In the rows, zero is written as 128.
Each path is a new rotation, seen through one point. The rows after it are directions, each followed by how far the rotation turns it, in degrees a step (0 if it stays put).
Each turn is a multiple of 5 degrees from 10 to 175, or 0.
Each row of a path follows its step; steps can be skipped.
path 1
step 0: [133 128 127 128 125 126 132 126 123 124 127 128 129 131 130 144 123 113
 127 136 133 121 125 134 131 132 130 130 138 133 125 126 134 135 131 126
 136 119]
step 2: [129 123 121 120 124 123 132 136 131 120 125 123 129 134 119 132 128 138
 125 120 124 131 122 125 133 123 131 129 137 127 126 131 133 122 136 117
 126 118]
step 3: [117 133 120 133 126 124 130 130 132 133 134 129 130 132 126 136 128 125
 132 125 123 123 122 137 127 125 133 134 138 127 114 132 137 133 133 129
 130 118]
step 4: [124 122 137 128 117 130 130 126 129 133 130 135 134 130 119 132 133 130
 125 129 128 126 128 127 136 120 136 131 126 122 116 128 130 141 120 125
 133 126]
step 8: [125 125 136 117 133 119 133 131 133 125 120 124 134 133 121 143 125 124
 126 135 116 123 125 127 127 125 130 129 133 136 126 123 126 128 131 123
 129 125]
step 9: [120 127 133 131 126 123 133 131 133 129 115 130 119 135 127 135 133 129
 120 119 128 123 130 136 135 123 122 132 137 129 124 132 130 129 131 125
 121 118]
step 10: [126 132 126 132 125 131 129 131 122 126 130 113 132 136 121 134 137 132
 121 126 137 128 128 133 136 129 139 129 133 129 120 129 133 136 131 124
 129 119]
step 11: [127 135 129 124 118 126 129 125 123 128 131 130 135 124 114 134 125 126
 122 140 124 128 122 129 128 121 132 131 137 140 116 133 127 129 125 126
 131 124]
step 13: [126 122 124 128 127 131 124 127 129 120 127 117 129 133 121 140 121 124
 131 115 124 134 119 127 136 136 133 135 132 123 122 127 131 135 128 130
 130 124]
step 14: [126 125 127 124 120 123 127 129 132 129 121 128 134 122 127 141 125 131
 134 125 125 134 132 123 121 124 127 136 133 134 113 123 128 134 124 126
 133 115]
step 15: [122 120 128 119 129 125 133 130 128 127 123 137 126 140 133 132 131 124
 130 128 127 120 131 125 133 125 138 131 133 133 123 124 131 134 124 112
 131 119]
[128 130 122 129 127 128 127 127 127 129 129 125 129 128 128 126 128 131
 128 126 128 130 131 128 127 130 127 129 129 129 124 125 128 127 129 127
 126 125]  95
path 2
step 0: [136 125 124 125 124 136 132 126 120 140 126 130 131 124 131 120 135 129
 125 132 121 130 129 129 127 140 122 127 128 132 129 134 124 120 125 123
 129 116]
step 2: [136 125 122 122 124 130 125 127 121 125 126 134 121 132 125 124 126 130
 123 134 139 129 130 128 127 128 129 138 127 118 135 134 136 133 126 124
 134 117]
step 3: [129 133 117 132 127 132 130 129 124 132 128 127 135 122 135 132 127 133
 126 138 119 120 127 124 124 128 114 121 123 129 126 120 131 124 125 123
 120 126]
step 4: [134 126 130 128 123 130 129 117 129 119 124 126 132 125 131 127 130 126
 128 129 130 132 133 141 127 128 139 131 129 128 126 128 128 140 134 134
 116 119]
step 6: [129 118 125 129 116 132 129 127 123 121 119 122 126 121 138 131 128 129
 129 127 122 122 122 131 132 135 121 135 125 129 123 131 131 121 130 125
 117 129]
step 8: [135 127 125 127 121 126 118 141 131 122 126 128 116 121 125 128 124 121
 122 132 132 121 128 123 132 126 124 126 129 121 124 120 126 126 127 127
 124 118]
step 11: [129 121 125 131 123 130 136 134 135 126 128 121 122 126 130 127 124 118
 120 132 133 124 129 136 127 127 127 138 131 128 133 115 115 130 127 127
 128 131]
step 12: [130 126 119 128 123 131 128 128 122 130 132 127 132 130 133 133 129 126
 125 125 141 137 117 125 133 136 125 127 131 123 121 136 137 123 132 134
 127 132]
step 13: [115 123 120 126 126 137 122 136 137 130 123 127 128 124 120 119 131 136
 122 132 122 122 131 139 129 125 124 126 127 129 125 126 129 131 130 129
 129 130]
step 15: [125 128 121 123 125 134 119 125 135 134 134 132 132 133 127 133 126 124
 124 137 137 129 129 130 137 121 132 127 127 122 123 131 131 120 122 124
 120 137]
step 16: [125 123 125 128 124 129 133 128 129 119 132 122 134 118 124 119 124 132
 128 132 127 126 133 139 126 136 121 130 120 122 133 132 133 126 127 129
 139 125]
[127 130 127 128 129 132 127 127 130 128 132 128 125 129 130 129 132 129
 129 126 129 127 130 129 131 127 128 127 130 125 130 130 130 130 128 127
 129 126]  135
[125 129 126 130 132 130 130 127 128 130 130 130 129 131 127 128 127 129
 127 129 128 126 129 128 127 125 126 129 127 129 129 124 126 129 129 127
 127 133]  175
[126 128 130 128 129 127 128 128 131 128 126 127 127 126 131 127 129 127
 130 133 127 124 127 127 129 130 126 128 127 125 126 128 126 130 126 130
 129 129]  145
[130 128 129 129 129 131 127 130 128 128 126 130 127 127 123 128 127 126
 131 129 128 129 130 126 129 126 127 128 124 126 127 130 129 127 127 126
 128 127]  55
[128 124 125 128 129 126 128 130 125 128 130 130 126 128 131 129 127 129
 127 127 130 126 128 128 127 127 129 129 126 126 127 131 130 127 123 129
 128 131]  110
[128 127 131 126 125 130 129 129 126 127 127 130 127 126 129 125 130 128
 129 130 129 128 128 131 125 127 131 130 128 128 131 129 127 131 129 125
 128 131]  155
path 3
step 0: [124 119 134 132 124 135 133 127 136 125 135 130 134 123 139 118 137 130
 129 136 123 130 135 132 132 122 126 133 129 126 118 131 127 128 129 123
 132 136]
step 3: [129 117 136 126 135 132 127 133 130 125 139 128 136 120 141 124 139 132
 132 137 121 134 129 130 129 126 127 128 126 121 129 129 121 126 130 123
 132 131]
step 5: [139 122 133 123 130 129 130 118 127 126 132 123 130 131 146 115 125 121
 130 128 131 134 126 128 129 136 131 125 132 125 133 134 129 126 128 130
 130 129]
step 6: [128 117 138 133 130 131 125 126 120 128 130 124 132 120 144 126 137 134
 131 126 120 133 126 121 132 130 128 125 133 125 129 130 124 126 134 129
 135 136]
step 7: [130 126 122 128 128 132 133 131 122 130 126 124 133 127 140 119 137 131
 123 119 130 135 132 118 134 134 131 127 122 135 122 137 119 129 127 124
 133 132]
step 11: [129 120 127 126 124 128 127 123 122 119 140 121 126 131 138 124 123 126
 124 133 128 137 136 129 120 132 125 125 122 122 130 133 121 138 124 126
 125 136]
step 12: [127 125 121 131 126 122 131 124 128 128 132 115 121 124 138 127 131 134
 132 126 117 137 131 130 128 133 127 121 138 124 133 127 120 134 136 126
 128 134]
step 13: [120 125 120 117 122 124 127 128 124 120 132 127 125 124 134 121 127 129
 132 121 131 136 128 123 130 139 133 125 136 128 125 135 122 132 135 127
 139 126]
step 14: [115 124 131 128 123 132 125 125 125 122 136 123 126 126 141 127 122 129
 123 124 130 132 136 124 121 137 124 126 124 119 122 131 123 132 128 134
 131 132]
step 15: [118 130 121 131 124 124 132 128 135 134 127 123 118 125 143 124 134 135
 127 124 118 131 132 132 127 138 127 123 127 124 122 129 123 131 132 128
 124 133]
step 16: [121 122 124 118 125 126 127 131 131 123 134 137 119 128 136 119 130 126
 126 123 126 133 124 129 127 141 126 119 131 135 121 131 128 135 136 127
 132 123]
[128 126 126 127 126 129 124 132 126 130 127 128 128 128 129 131 130 128
 126 129 127 128 131 128 128 128 128 128 127 125 128 131 127 124 124 127
 126 129]  95
[129 126 127 129 127 129 130 127 127 124 127 128 130 130 126 127 125 127
 128 128 129 130 128 125 129 131 126 126 125 126 128 128 130 128 125 130
 127 123]  120
[128 126 129 125 127 127 127 127 127 126 128 133 128 129 129 127 126 128
 130 132 128 128 126 129 129 129 130 130 127 126 126 131 131 129 129 126
 129 129]  135
[129 126 127 130 124 125 126 127 126 126 126 125 127 131 124 128 128 130
 126 128 130 129 128 129 128 126 129 129 130 128 127 127 126 130 127 126
 129 131]  25
path 4
step 2: [131 117 126 122 135 125 133 136 128 127 128 129 129 134 120 123 129 129
 135 128 127 134 117 113 125 125 121 130 120 131 128 136 128 129 126 123
 123 138]
step 3: [119 139 123 130 120 132 120 121 130 126 131 122 118 128 141 121 123 121
 128 131 124 133 127 128 127 119 131 132 119 129 132 130 129 131 128 128
 119 126]
step 4: [131 128 121 128 143 122 131 128 123 130 125 131 132 134 123 130 122 126
 130 129 141 139 136 128 126 130 122 130 120 120 129 125 132 135 131 139
 130 124]
step 6: [127 138 124 122 133 119 134 134 131 126 140 115 122 115 130 124 131 124
 131 126 135 127 127 130 129 130 127 137 127 131 133 132 130 137 130 134
 131 131]
step 7: [114 125 124 136 132 131 127 120 143 132 126 126 130 136 125 134 134 127
 128 129 140 135 134 125 129 128 126 125 130 124 123 130 127 130 116 126
 126 123]
step 8: [140 124 127 120 129 128 133 127 122 129 137 123 130 126 131 137 125 124
 125 135 131 129 128 130 118 117 126 129 135 128 141 127 126 122 118 129
 126 133]
step 10: [133 127 121 119 136 132 131 127 139 135 121 121 128 127 129 120 124 125
 127 123 130 124 126 116 126 126 126 114 124 130 133 121 133 129 118 127
 125 126]
step 11: [124 117 130 133 133 132 121 133 119 118 133 132 123 134 138 128 122 119
 128 127 133 133 125 122 123 126 131 136 130 124 133 138 134 127 124 123
 123 131]
step 12: [133 132 127 130 123 116 130 122 131 131 131 122 135 134 122 122 123 123
 130 129 119 141 129 124 131 126 129 126 114 131 135 132 126 131 129 137
 123 129]
step 13: [125 139 115 123 128 137 127 126 125 125 122 132 123 129 128 127 127 123
 126 127 135 133 119 122 118 124 119 133 122 121 124 124 133 131 128 123
 135 125]
step 15: [129 132 126 136 122 128 130 120 138 131 146 123 122 127 131 131 129 132
 126 124 138 142 124 123 126 132 124 134 126 130 124 125 132 123 129 136
 128 129]
[128 130 131 125 125 126 127 128 127 129 128 127 126 129 130 130 127 128
 132 129 128 129 128 125 129 128 129 129 130 131 128 131 128 126 130 131
 129 129]  120
[127 134 127 127 130 129 127 126 130 130 126 131 128 128 127 127 125 129
 125 126 128 128 132 125 129 128 127 128 129 128 127 129 128 129 126 130
 130 127]  120
[127 130 127 127 126 127 130 124 128 128 129 128 128 125 126 131 132 128
 127 126 132 128 128 131 128 128 125 128 129 127 128 131 130 127 130 129
 127 127]  40
path 5
step 0: [135 121 125 132 119 131 130 125 125 122 121 125 130 134 124 127 135 125
 130 125 123 127 132 128 124 143 134 134 130 131 128 127 122 130 131 132
 134 122]
step 1: [119 119 130 124 132 137 128 120 133 133 125 132 125 126 130 126 135 120
 128 133 129 125 132 127 123 135 130 130 127 118 130 124 121 122 134 129
 134 125]
step 2: [132 118 125 130 133 126 129 126 136 131 129 125 118 127 126 118 127 124
 124 134 130 121 125 136 116 130 124 126 128 121 127 128 131 133 121 135
 127 125]
step 5: [122 122 128 120 128 121 120 134 126 127 126 131 128 130 133 118 130 129
 125 128 124 127 119 135 127 135 125 140 119 127 126 125 125 136 134 130
 131 126]
step 6: [120 125 120 120 132 125 133 138 124 130 132 131 124 129 134 124 129 123
 135 129 122 118 132 133 133 123 130 128 132 125 127 132 129 128 131 137
 137 125]
step 7: [132 133 121 131 125 125 135 131 118 132 131 123 121 131 122 131 134 129
 132 139 124 131 135 136 125 132 125 136 133 125 130 131 129 133 129 132
 128 120]
step 11: [136 134 126 124 129 127 122 136 133 125 118 124 125 125 125 130 141 125
 131 124 128 126 133 123 133 128 125 131 132 129 132 136 134 126 134 138
 129 130]
step 12: [124 127 124 129 136 132 116 129 126 124 122 129 133 133 123 134 129 130
 125 134 134 129 126 131 136 140 126 136 129 125 133 132 122 135 135 134
 124 126]
step 14: [137 132 124 126 131 124 126 133 129 136 136 127 129 130 130 122 137 125
 126 134 137 130 139 136 130 128 129 122 134 127 130 125 121 130 123 137
 132 132]
step 15: [132 133 130 121 122 126 131 121 126 127 127 126 131 141 122 131 127 123
 130 133 133 131 131 126 120 134 131 126 125 134 133 128 125 128 130 145
 124 127]
step 16: [132 126 137 123 130 134 128 126 135 128 129 128 132 127 127 119 128 117
 133 123 122 132 131 120 130 145 131 134 129 129 130 124 126 128 129 133
 128 128]
[128 131 130 131 127 129 126 129 129 127 127 127 128 130 126 130 126 129
 131 125 127 129 128 125 129 132 125 129 129 128 128 129 125 127 127 128
 128 124]  90
[129 127 129 129 126 128 133 124 128 128 129 128 127 124 129 129 129 127
 126 127 129 126 129 127 129 132 127 128 127 127 130 129 130 126 128 128
 128 126]  45
[126 126 128 128 129 130 130 125 123 127 127 125 131 130 127 129 125 127
 130 127 128 129 128 129 130 128 131 129 129 125 127 129 130 126 128 130
 128 128]  120
path 6
step 0: [122 117 136 130 133 127 124 124 123 121 127 126 129 128 135 135 135 133
 134 137 132 126 132 126 123 133 114 129 137 130 137 134 126 125 129 126
 125 127]
step 2: [125 120 130 122 131 131 138 130 118 128 127 131 130 132 129 138 128 136
 128 127 122 135 134 118 127 123 124 130 129 123 122 126 127 111 131 123
 124 127]
step 3: [127 131 136 140 116 124 143 130 124 129 134 131 123 131 138 132 130 129
 127 135 128 130 125 128 126 129 130 139 134 125 131 131 132 129 130 124
 129 119]
step 4: [136 114 125 122 129 132 137 126 118 130 135 132 122 131 126 129 118 132
 129 130 129 125 123 126 121 135 117 129 129 129 137 134 125 128 123 127
 133 123]
step 5: [125 122 126 127 118 124 134 123 130 130 137 136 130 124 130 128 135 125
 124 130 131 129 147 128 126 130 125 127 136 121 133 127 129 122 120 126
 135 132]
step 6: [123 121 125 133 121 125 136 134 127 130 118 130 124 125 122 133 121 145
 133 134 124 123 132 132 122 125 122 125 133 129 126 119 127 126 121 124
 129 122]
step 7: [116 124 127 128 123 136 132 114 127 137 134 131 125 135 135 132 124 134
 125 137 130 123 133 124 128 132 132 127 131 125 130 126 125 133 138 121
 124 125]
step 8: [132 115 131 138 132 124 126 125 125 133 132 125 122 130 128 135 131 127
 121 143 119 134 124 132 117 131 124 126 130 126 136 121 125 124 124 125
 130 130]
step 9: [124 120 128 136 117 131 119 120 122 125 131 139 125 131 130 136 125 130
 129 130 120 126 136 121 132 122 120 129 128 128 133 134 131 124 126 138
 131 124]
step 12: [124 122 130 132 129 122 138 121 133 122 136 131 115 127 129 124 130 132
 118 128 122 135 126 121 120 134 121 123 132 132 131 132 131 135 125 126
 128 118]
step 16: [130 124 130 132 122 129 134 125 124 128 134 124 123 120 141 127 134 133
 126 141 125 131 130 121 135 135 124 135 139 128 143 129 129 126 128 126
 129 131]
[128 126 125 123 127 131 127 128 125 129 125 126 131 127 126 131 127 129
 128 131 129 128 126 127 129 127 126 129 126 132 128 129 128 127 127 129
 128 127]  160
[126 124 126 129 129 127 126 129 129 129 127 125 129 128 129 125 128 130
 129 133 129 126 129 127 129 125 129 125 130 126 128 128 126 131 129 128
 129 131]  45
[130 130 126 131 129 130 126 130 126 130 128 130 128 130 128 130 129 128
 126 130 126 131 128 128 127 125 128 127 125 125 128 130 128 128 132 127
 127 127]  60
